In the rows, zero is written as 128.
The rows below fall into families. The same turns and mirrors carry the whole set onto itself and the rows of a family onto each other. For each named row, which other rows are in its family? Write them in the order they are listed.
These 25 rows form 5 families of 5 rows each.
motu: [121 113 106 151 107  99 112 153 131 154]
suk: [133 107 134 144 126 117  81 171  96 130]
bulu: [172 113 130 148 147 128 110 145 134 122]
Bezu: [109  99 139 161 114  95 110 134 139 135]
Kogud: [138  98 104 135 111 117 102 158 121 154]
raf: [120  75 135 141 115 108 101 147 125 138]
mar: [118 102 136 131 128 136 124 148  99 125]
fona: [129 133 141 148 131 143 122 124 116 114]
Bepob: [158 110 105 138 115 135  94 143 127 146]
kife: [151 107 140 154 123 136  90 116 140 124]
fenir: [128 119 142 167 118 112 102 115 149 125]
Faf: [133 118 131 164 138  89 128 153 140 130]
zado: [142 145 140 165 129 123  80 143 117 119]
kaduv: [109 132 141 154 126 124 131 131 117 119]
ninuf: [102 113 139 143 125 119 132 145 107 125]
vido: [155 130 133 165 144 109 120 139 146 121]
karol: [146  80 135 136 121 134  90 136 124 131]
fal: [149 124 136 149 130 133  75 155 104 122]
Redin: [154 134 110 154 114 129  98 129 140 142]
fuza: [112 119 136 156 121  97  91 168 105 131]
Dud: [134 114 139 135 131 151 118 135 105 118]
vonag: [135  93 127 147 138  95 124 169 127 134]
ger: [131 135 110 162 110 107 109 135 143 146]
Fofen: [160  90 126 137 144 118 113 163 122 129]
Kav: [119 141 139 169 123 100  91 152 118 125]

Same family as Faf: bulu, vido, vonag, Fofen
Same family as raf: Bezu, kife, fenir, karol
Same family as Dud: mar, fona, kaduv, ninuf
Same family as suk: zado, fal, fuza, Kav

The rows below fall into families. The same turns and mirrors carry the whole set onto itself and the rows of a family onto each other. For each named row, which other rows are in its family? Write them in the order they are listed.
These 27 rows form 9 families of 3 rows each.
Tolil: [122 125 117 129 166 150 111 101 115 120 141 121 109 108 126 107]
guvef: [132 103 140 118 169 115 149 119 128 131 164 130 121 117  93  97]
rusid: [136 104 140 133 156 107 154 125 130 137 145 132 146 124 121  78]
lalu: [135 119 143 118 111 131 136 115 155 129 135 142 148 138 136 131]
Nuvet: [116 122 142 121 105 133 125 131 136 107 148 142 139 120 124 141]
sarom: [109 119 112 117 159 150 108 118 109 127 124 119 107 127 129 123]
Zul: [136 148 142 113 117 127 119 128 127 135 136 149 119 141 124 133]
lafon: [109 106 115 104 174 140 118 135 103 130 133 117 120 132 135 125]
Poz: [126 135 120 114 122 140 124 114 138 141 135 133 160 139 111 144]
Ganuk: [151  86 136 131 141 124 152 130 120 132 128 132 152 116 117  97]
geget: [121 112 135 140 147  99 159 126 106 133 136 136 139 122 101  95]
Rupif: [130 135 126 121 108 137 126 117 135 136 143 146 144 144 120 144]
Sol: [133  89 148 123 146 130 161 118 121 153 163 134 135 136 113 104]
lisik: [135  96 156 131 157 114 147 127 112 143 161 126 129 114 117  96]
Guvam: [101 115 122  92 163 137 110 123 131 110 137 123 121 110 120 119]
Zal: [124  91 151 140 165 108 153 132 117 143 135 136 131 141 127  98]
Los: [133 130 113 118 175 144 111 115 122 119 121 128 117 135 139 124]
Leg: [110 121 116 109 175 142 111 122 105 106 134 134 129 116 132 130]
diz: [108 108 110 123 171 148 108 120 101 128 129 124 122 132 137 121]
mazuf: [122 138 130 118 113 118 135 105 144 138 144 148 149 119 119 138]
nad: [139  88 144 128 140 121 160 125 108 147 149 131 137 134 117  92]
Lun: [130 142 129 116 119 120 130 135 154 122 142 152 141 132 129 135]
gonu: [124  89 142 133 148 120 163 118 106 136 146 128 129 139 107  93]
bera: [131 123 133 127 103 137 129 124 140 128 140 136 148 136 108 143]
fevak: [109 121 123 124 180 146 106 119 128 116 139 136 118 125 145 111]
fefid: [110 127 136 119 128 115 127 125 154 134 143 143 148 117  93 136]
Furo: [ 99 105 117 138 171 131 115  98 115 119 142 131 123 140 143 119]

Same family as nad: Rupif, diz
Same family as Sol: lafon, Poz
Same family as rusid: Lun, fevak
Same family as lisik: Leg, mazuf
Same family as guvef: Guvam, fefid
Same family as gonu: sarom, bera
Same family as geget: Tolil, Nuvet

The rows below fall into families. The same turns and mirrors carry the whole set onto itself and the rows of a family onto each other. For each named row, which other rows are in its family? Write them in the order they are listed.
These 32 rows form 4 families of 8 rows each.
Nuvut: [124 107 170 107  83 108 110 154 129]
bod: [124 138 170 138  88 134 109 134 120]
goko: [134  98 158 106  86 102 109 133 149]
nife: [119 119 134  97  94  74 118 137 118]
gef: [134 106 158 125  81 119  92 133 143]
bilu: [132 106 151  92  84  87 121 135 129]
kuri: [144 115 161 125  97 130 103 146 137]
bavid: [116 156 131 127 102  94 121 115 108]
Siko: [122 142 127 107 114  79 129 135 125]
kab: [139 106 146  95  93  96 113 150 138]
Mib: [134 139 152 138  82 130 101 116 115]
vem: [107 128 150 103 103  78 128 150 121]
purud: [122 106 164 101  81  99 110 147 140]
pafu: [123 145 145 148  97 122 102 111 131]
mitu: [120 105 139 102  97  77 109 140 141]
Vud: [130 152 146 143 114 127 116 128 125]
putud: [138 103 156 107  74 110  99 139 125]
Gur: [104 136 142 104 103  74 128 137 128]
libe: [147 123 157 126  87 134 103 133 135]
Ker: [143 116 164 119  74 127 108 123 128]
zev: [127 131 169 133  79 133 104 127 133]
zerak: [128 153 148 136  93 119 122 105 116]
kop: [116 124 137 105 107  72 128 127 139]
fakab: [130 160 138 137 108 119 118 118 122]
lupa: [108 163 148 137 101 108 121 117 122]
penu: [131 109 146 101 107  92 117 156 137]
zurot: [119 145 132 119 125  88 129 140 125]
Vev: [106 159 150 133 108 103 127 129 112]
pon: [109 146 128 125 112  80 118 119 128]
rutef: [117 153 138 136 110 100 125 106 131]
fasar: [116 144 134 109 103  79 134 118 116]
tilam: [136 129 159 138  89 130 106 113 140]

Same family as vem: Nuvut, bod, kuri, Vud, penu, zurot, Vev
Same family as gef: nife, bavid, Mib, pafu, mitu, putud, pon
Same family as purud: Siko, kab, Gur, libe, zev, fakab, lupa

The rows below fall into families. The same turns and mirrors carry the whole set onto itself and the rows of a family onto each other. For each named row, which other rows are in its family? Write them in the order they are listed.
These 15 rows form 3 families of 5 rows each.
taf: [140 133 134 125 124 105 168 121 132]
noz: [125 131 123 142 139 120 112 110 119]
kanog: [138 161 127 143 153 126 140 154 142]
Mirap: [136  98 127 142 131 115 126 120 122]
bev: [151 122 125 120 102 132 147 124 117]
vese: [144 120 108 105 143 129 111 143 148]
pem: [166 149 132 127 134 135 139 161 139]
pofi: [130 144 111 119 145 129 103 124 135]
tizod: [167 132 136 116 116 122 156 140 132]
Tav: [122 151 128 142 147 107 159 130 137]
moda: [118 134 114 119 121 115 156 110 126]
Nele: [147  92 117 119 134 120 125 141 140]
Pufip: [132 137 110 142 149 140 131 167 142]
Mak: [106 144 104 133 150 121 146 136 141]
pifud: [160 124 123 134 120 148 132 159 126]

Same family as pofi: noz, Mirap, vese, Nele
Same family as Tav: taf, kanog, pem, tizod

